Some points:
[ -5 -18  67  -2 -15  -9 -17 -15  19  -9 -23   0  -7   5 -42   3   4  17
 -63  30  27   8  -7  41 -94  -2  -2  42 -34   9  26 -28  17  11]
[ 11 -22 -31   1  21  -4   2   8 -35 -11  27 -21  17  29 -32  -2  87 -51
 -22 -34 -38 -43  -1 -85  31  21 -10  61 -47  10  25 -59  -4  -5]
[  8 -45 -19 -13 -49 -13 -18   9 -62   2  35 -23   2  -9 -20  26   3 -10
  -4  50   5  84 -27   5  13  56  17 -37  29  -7 -11 -10   8  32]
[  20  -28   19  -22   25   -5  -20  -16  -17   14    2   19   23  -16
  -19  -33  -32   18   24  -43  -10  -37   -2  -13  -27   11  -19    8
   15 -127   28   93    5    6]
[  6 -31  12 127  22   8  28 -25  -5  -6  40 -47  39  16 -11  13  11  11
  -4   1  -5  30  25  49  12  12 -16   2  30 -19  13  -3  19 -14]
[-42  -2  48   5   2  14 -96  78  -9  33 -14   4  61 -10  -3  14  49  16
   9  -2  50 -24 -33  -3   2 -42 -10 -66   5 -13  42 -21   1  15]
[-100  -28   12  -20   -2   -6   12  -46  -58   -3   20   18    1  -41
   -4    8    4   16   40    0  -40   31   57  -18  -17    9  -25   -1
   50   77   10  -24  -23    7]
[ -11    6   37   -7   -2  -13   -2   10  -16  -74   -5 -107  -41  -19
  -39   -5   13  -14   26  -62   -6   18   -4    1  -21  -13   -1  -15
  -10  -11   13   -1  -48   26]
[   2   38   34  -26   15   56  -34    1 -115   22   25  -25  -34  -19
   34    5  -14  -32   -3   22  -18  -29   36   17  -11    0   28   56
  -17  -53  -48   16  -43   19]
[-17 -18 -73  -1 -14   1  59   0 -21  -5  42  32  38  11 -16  -1  39  18
  -4   7 -16 -12  33 -27 -19 -22 -17   4  -5 -46  30  -1   5  32]
[-44   5 -15 -11  65 -23  16 -28   8  21   8  19 -12  18  16   5 -63  -1
  24 -15   4  25 -21  10 -14 -21  56 -30  24 -22  37 -29  65  28]
[  37   14   19   11  -36   17   11    5  -42 -101   18   62  -42  -22
  -38  -49    4   10  -20    8  -18  -55   -7  -18   27  -28  -30  -12
   40    7   -5  -27   78   19]
[-17  39  -3 -13  28  -5   2 -30 -23 -20 -15  97  32 -17  33  58  29  -2
 -10 -49  29 -22 -78  15  10  72 -13 -13  -2 -18  -1  22 -10 -13]
[-32  40   7  -9  -3   2  35 -55 -10   4   7 -53  11  11  41  -1 -35 -11
   7  51  10 -40 -72 -37  45 -49  -1   8  17  16  -2 -58  26 -21]
[ 16 -23 -34 -10  38  -2 -34  49 -19 -35  -4 -29 -15 -14  12  49 -70  -9
 -19   3  -2  13  24  -3  93  -9 -20  20  -5  17  70  37   4 -64]
[  56  -60    7 -109   -8  -17  -23  -44   53   -8  -23   -4   35   54
  -32    5    5  -49    9  -11  -25    4    8   27   18  -18  -19  -24
    1  -13  -14  -43   19  -17]
[-26  54 -49  -9 -29  86 -13  14  11 -13 -18 -21 -14  47 -50  29  -5  -2
  18  41 -17  -5  12  17 -23  34 -22   9 -22  10  20  33  50  39]
[  3  19   6 -47   6 -28 -10 -22 -14  -5  21 -25 -14  19 -43  12   6 127
  16  11  18  48   5 -25  17  -2  -5  51  -5 -32  -6  -1  -1 -27]
[ -1  28  12  -1  -5  16  27 -15   6  -9 -16  13  36 -16 -47  28  23 -23
 -10 -35   8 -15  14 -13   1  -9 127  -5  54   0   6   0   1 -60]
[-19 -15  -6 -40 -22   5   7   3  11  26  -5 -40 -17  -1  26  -1  38   1
 -21 -16  43 -48   8  55 -19  33  41  10  19  10 -10 -27  28 -74]
[ -6 -29  63 -22  49  30  21  12  37 -37  47   4 -10   6  14 -25 -13  20
  10 -23 -28 -16  12  12   3  24  -1 -27 -17  58  34 -32 -19  17]
[ 23  37  -3 -18  16   7   3  32  98 -41  45 -11   3 -27  68 -12  71  16
  56  28 -25  38  11  35  22  60  -6  18  11 -22  -1 -42   7   6]
[-27  29  11  -5  -4  10 -13 -72  62   1  12   4  26   8  -8  19  16  -1
  -4  -2   0  29   4  -9  19 -56 -25  23   6  -3 -92  53 -12 -21]
[ 36 -11  -7   8 -27   7  51  83  -7  52  25  31  33  -5 -60  19 -84   8
  52   2   0 -13 -14 -10  -4  18 -15  -7 -18 -22 -36 -83 -78 -10]
[-16 -21 -38 -11   0  32  -3   5  10  46  30 -42 -22  16 -15 -28  33  -5
  15  -7 -53  22 -17 -20  11 -16  14  -4  47  -1  22  -5 -45  68]
[ 51 -17   6  40  16  46 -36 -58 -10  23 -61  -3  26  21  47  29  20  26
  57  19  27 -40   8 -50   7  16  25 -30   1  22   0  24   6  38]
[-53  -4   5   3  48  29  30  33  14 -29 -98   5  23   7 -10 -55  -1  -8
  -9  76   3  28  50 -16   0  20  14  -9 -51  -6 -19   3  21 -30]
[ -11   26    7   19  -10  -29  -12  -26   80   11    1  -27  -22  -21
  -31   10  -71   17  -47   13  -46 -127   16    9    9   42    1  -49
   14   -4   27    1  -38   28]
[ 15 -36   7 -20 -42 -14  44 -26   3   0  39 -40  11 -57  12 -14   9   0
  42  -1  77 -64   6   5  -2   8 -28  33   5  26  -7  42  12  19]
[ 49  22   0 -24  14  -9  10   5 -33   1   0  12   5  13 -24  39   8 -10
  22  36  10   0  10  65 -18 -38  10  -5  -4  73  38  35 -23  -6]
[ -2 -14  30  29   5  -5  -8  14  22  -7  13  57 -34  23  55  30   3 -17
 -14   8 -66  38 -40  10 -53 -20   9  59  -5  -7   1  -7 -44  -3]
[  4   8 -27   9 -20 -24  15 -49  -7 -44 -29  18  13 -28 -29  47 -13 -18
 -13 -10  -7  68  -7   7 -22   1 -32 -31 -62  20   3  -5 -26 -19]
[  -5   39   54   16 -123  -15  -36   -4   26   12   -6   33  -30   43
   22   -8  -10  -36   14   -1    7   55   19  -90   -3   19   -3  -14
   -5  -30   70    7    0  -46]
[ -2 -11 -14 -39   7  33  11  48  30  -1 -38 -23  13  -8  13   7   8   2
 -81 -29  20  61 -11 -12   3  -5 -34   1 116  -1 -45  28  -6   0]
[  34  -23   13   10  -30   24   10   28  -11   19  -18    8   17   -8
    6   -4   -6   70  -27   -4 -127  -16   -9    7   58  -11   16  -10
   10   21  -37   11   15  -23]
[-53 -18 -13   3 -53  48  13 -18  -4 -13  -7  33 -39  67  20  -8  -9  -6
  32 -21  40 -52 -38  55  67 -15 -23  -5 -19  14  -8  16 -40 -25]
[  0  45  56 -20  30 -15   9  -4 -49  50  -1 -50  71  33   9 -11 -16 -34
 -23 -14 -27   3 -39  14 -17  26 -57 -16  -3   2 -22   2  71  -6]
[-21 -61  -8  -2  -2 -25  25  54  38  34  31 -15 -19 -35  24  58  -8  -2
   8   8 -20 -59 -15 -40 -52  -6   6  33 -24  41 -18  67  58   9]
[ -19   11  -23   13  -24 -112  -42   33   -4  -45   -4   17   25   31
   48   11   -6  -33   19    7   -3  -42   51   47   18   -5   26   29
   13  -25  -65    1    5   49]
[  3  32 -81 -12  24 -46 -53  -5 -21  42  37   4 -51 -16 -17 -54  28  13
  11 -14 -42 -17  13  11   5  13  -5 -48   2  42  -1  19  14 -58]
[ 24  -8  10 -21  21 -19  94  21  -1   4  26   2 -57  26  33  17  46  -5
 -19  27  32   8  13  12  22 -30   5 -83 -24 -91  11  25  -2  -6]
[  2   4  -7  19 -31 -21   9 -12   7  77 -94  26 -12  -4  16 -52  13  12
 -21 -16  26  30 -15  73  30 -13   7  42 -18  12  47 -42  -9  32]
These points spread out most along one direction. Take the direction at right angles to it along which they spread out most. Go by this last direction. Where along it does each point below lie, from 0 to 99? The average is 50, and the first point in the table lies past the average. One standard deviation of the points above along it is 16.
[ 24  64  19  24  46 -16   4  28  26  29   3  17 -29   7 -90  32  19 -31
  16  15  44 -12 -16   3  21  -5 -28  14  58  29 -15  21 -15  11] 55
[ -1 -11  16  17  -1   0 -17   3  -2   2  73  13  39 -11 -39 -86 -27 -40
  20 -11  17  42 -15  25  12   7  48  19 -58  18 -18  69  13  -2] 48
[ 15   1 -23  -7  18  22 -50  -2  17   5 100  16  -4   5  10   7 -46  18
 -96  -9  81   8  29 -44   8   4  30  -5 -38  14 -32 -25   6  44] 50
[ 21  24  14  -4  -3   4  20  19 -22  41 -21  10  -2   7  39   1 -14  -4
   2 -65  16  39 127  -7  -2  -5 -27 -18  -6  33  -9 -11  14  14] 43
[  5 -53   6  35  12  -6  -3   3 -32 -27 -91  14 -73  27  -4 -24  -7   6
   7 -16  15  12 -16  -3 -40  19  12 -22   7  20 -57 -18 -17  -1] 51
[ -5 -35  10  11  15 -18 -24 -36  11  58 -49  37 -43 -87  -5  -1  27 -48
 -22  73  10  22   0 -14  80 -10 -20  10 -33 -29   2 -10 -10   8] 54
[  28   17  -33   33   12    1  -20  -25   27   -4   -5    8   -2  -16
   34  -15   19  -15    0   21   -2    9  -15  -16 -127  -44  -19  -29
  -26   -4  -10  -34  -10  -58] 51
[ 12  41   2   2   8 -29  37   8  17 -22 -46  13  24   8  38 -40   6   9
 -24 -14  13  25 -40 -55 -13  -3   8   8 -20  49  26  36 -44  42] 53
[  7   6 -43  14 -19  23 -13  26  22 -22 -19 -29 -11 -62  19  10 -47  -6
  40 -76 -11   3 -17  11  -1 -30   6  27 -47 -24 -28 -14  51  26] 54
[ 22  -5 -58  14   7   7  -9   0  -6 -38 -19  -9  32  13  40 -63 -44 -11
 -14  40  20 -12 -14 -12 -38   0 -14  27  48 -13  16  -2 -51 -37] 52
